Each row is where one point has got to under a steady rotation. How many ticks took it there?
The counts run from 0 to 41.
[128 120 142  75 126 114 104 164  96 105] : 17
[147 130 151  97 158 110  83 165 117 149] : 8
[104 109 108  96 137 147 109 148  77 101] : 25
[150 132 138 111 167 123  81 164 119 153] : 5
[137 126 152  79 134 105  97 165 104 119] : 14
[125 118 140  79 125 118 107 164  91  99] : 18
[103 107 104  98 138 147 105 146  76 106] : 26
[146 130 151  95 153 109  86 165 113 144] : 9
[151 135 123 129 171 142  83 170 121 146] : 1
[ 98 105 100 105 150 147 100 132  80 122] : 29
[ 90 107 115 100 162 124 100 105 100 156] : 36
[149 133 146 103 162 116  81 164 118 151] : 7
[ 92 107 110 104 161 133  98 109  99 151] : 35
[ 99 105 102 102 147 150 103 136  78 115] : 28
[114 112 126  83 127 130 109 160  85  96] : 21
[ 89 106 120  93 158 117 100  98 109 157] : 38
[ 91 106 106 104 163 136  97 112  93 148] : 34
[ 90 107 126  92 157 114 107 100 113 155] : 39
[134 124 153  75 132 108  98 165 102 114] : 15
[ 94 105 100 106 153 148  99 129  81 127] : 30
[142 127 155  85 146 104  90 165 110 134] : 11
[150 136 129 123 171 132  81 167 121 151] : 3
[131 119 148  77 128 110 102 167  98 108] : 16
[122 116 135  79 125 122 109 163  88  97] : 19
[ 89 105 117  99 159 121 100 103 107 156] : 37
[109 111 117  89 130 140 109 153  80  96] : 23
[ 93 106 102 104 161 139  99 116  89 145] : 33
[151 132 143 107 165 120  80 165 117 152] : 6
[ 99 107 102 101 141 149 106 139  77 112] : 27
[ 89 105 128  87 154 111 107  97 116 156] : 40
[ 90 107 133  85 150 106 110  97 120 152] : 41
[113 113 121  86 127 136 110 157  82  97] : 22
[142 127 154  81 143 104  92 164 107 129] : 12
[152 136 125 126 172 139  82 169 121 149] : 2
[145 128 154  91 151 104  88 164 113 139] : 10
[ 95 104 101 107 158 144 101 119  85 140] : 32
[138 126 155  80 138 104  97 164 105 123] : 13
[152 133 134 116 169 129  78 166 120 152] : 4
[ 95 104 100 107 157 145  99 122  82 132] : 31
[153 135 117 133 170 145  86 172 123 142] : 0
[109 111 110  92 132 141 109 153  77  99] : 24
[120 115 132  81 126 128 109 163  84  96] : 20
